(in the rows, 128 means zero)
Each named turn below is shown by a few rows before and after it. Which turns, in which order, take the first row of each later pair to the second? The first pair is answered.
turn V:
[118 133 173 107 130 141 144 133 106] -> [141 111 140 127  96  98 149 146 145]
[144 135 108 123 117 149  95  94 105] -> [147 130 110 109 102 149 105 106 103]
[130 134 111 150 133 160  91 122 154] -> [131 140 123 122 129 184 107 136 134]
turn E:
[121 165 107 105 118 145 231 139 100] -> [136 152  72 156 108  88 215 136 147]
[121 121 134  83 118 151 155 146 107] -> [135 104 112 132 115  95 149 158 157]
[123 123 133 130 143 128 125 110 132] -> [120 122 138 123 145 135 130 119 126]
[119 120 116 149 138 124  96  96 131] -> [104 123 147 112 148 156 121 123 108]
turn A:
[128 120 176  88 140 123 158 167 131] -> [124 120 168 141 175  85 134 151 161]
[155 140 138 135 145  90 145 106 130] -> [164 138 131 113 117 100 156 108 123]
[ 99 134 137 104 171 132 127 126  94] -> [115 127 105 142 162  91 102 108 124]
[135 130 110 157 135 104 106 105 144] -> [147 128 104 108  87 130 132 121 124]
turn Z:
[110 157 125 161 172 118  88  76 128] -> [111 126 166 127 148 106 174 184 153]
[134 148  98 108  86 167  89  81  84] -> [ 91 150 179 119 178 177 127 133  87]
[134 154 106 177 142 100  91  47 114] -> [103 135 187 161 183  92 175 164 138]
[102 137 163 118 169 125 138 153 132] -> [135 123 110  97  82 108 138 147 140]
turn D:
[159  92  97 144  83  94  98 114 134] -> [141  85 132 158 115  77 129 165 156]
[126 124  75 106  59 121 120 135 100] -> [123 111  93 121  73  91 146 180 129]
[134 118 122 120 104 122 162 136 123] -> [129 122 133 121 118 129 165 142 122]
Now pairs of rows:
(2 to 3 turns a pair)
[116 125 158 128 152 121 157 172 139] -> [150 122 100 112  77 128 137 133 131] -> E then A
[104 149 167 106 179 179 134 136 109] -> [147 142  86 105  89 162 101  83 115] -> E then Z then E
[143 131  82 160  97  86 106 105 146] -> [114 122 145 147 143  89 163 182 155] -> E then Z then E
[137 150  70 129  84 129  93 121 130] -> [108 167 124  92 130 182 115 140  94] -> A then Z
[141 140  95 116  98 147 160 196 111] -> [112 155 129 157 181 145 142 189 110] -> D then A
[129 143 101 155 157 141  61  44 108] -> [ 99 143 179  98 191 191 125 114  77] -> Z then D
[170 125  55 116  36  91 117 112 151] -> [146 108 120 126  91  67 182 206 183] -> A then E
[120 109 142 162 191  74 140 170 142] -> [142 104 126  83 108 111 181 195 116] -> A then A
[120 134 171 110 156 189 175 171  94] -> [115 148 170 124 175 198 146 131  82] -> Z then A
[103 147 144 146 182 123 123 126 105] -> [128 117 130 129 122  96 165 175 134] -> E then E then Z
[142  94 109 169 143 100 111  97 164] -> [120 104 164  93 144 176 156 134 112] -> A then A
[ 97 141 161 170 152  87 135 170 149] -> [ 93 153 161 178 167 101 115 143 138] -> D then E
[132 109 134 112 115 117 156 179 141] -> [128 126 115 166 154 103  98 113 145] -> Z then D then Z
[131 160 114 103 119 152  22  63 107] -> [155 146 101  57  51 154  61  95 111] -> A then V
[165 101 102  27  88 174 155 145  90] -> [192  93  37 100  74 104 107 101 137] -> E then E
[100 123 156 122 135  92 143 196 148] -> [107 154 126  78 104 159  96 111  81] -> Z then A then Z
[128 139 110 188 172  97  78  99 157] -> [134 115 122 180 151  68 122 152 185] -> E then E then A
[138 147  76 176 120  95  66  64 145] -> [ 94 172 163 121 184 178  93  81  84] -> A then Z
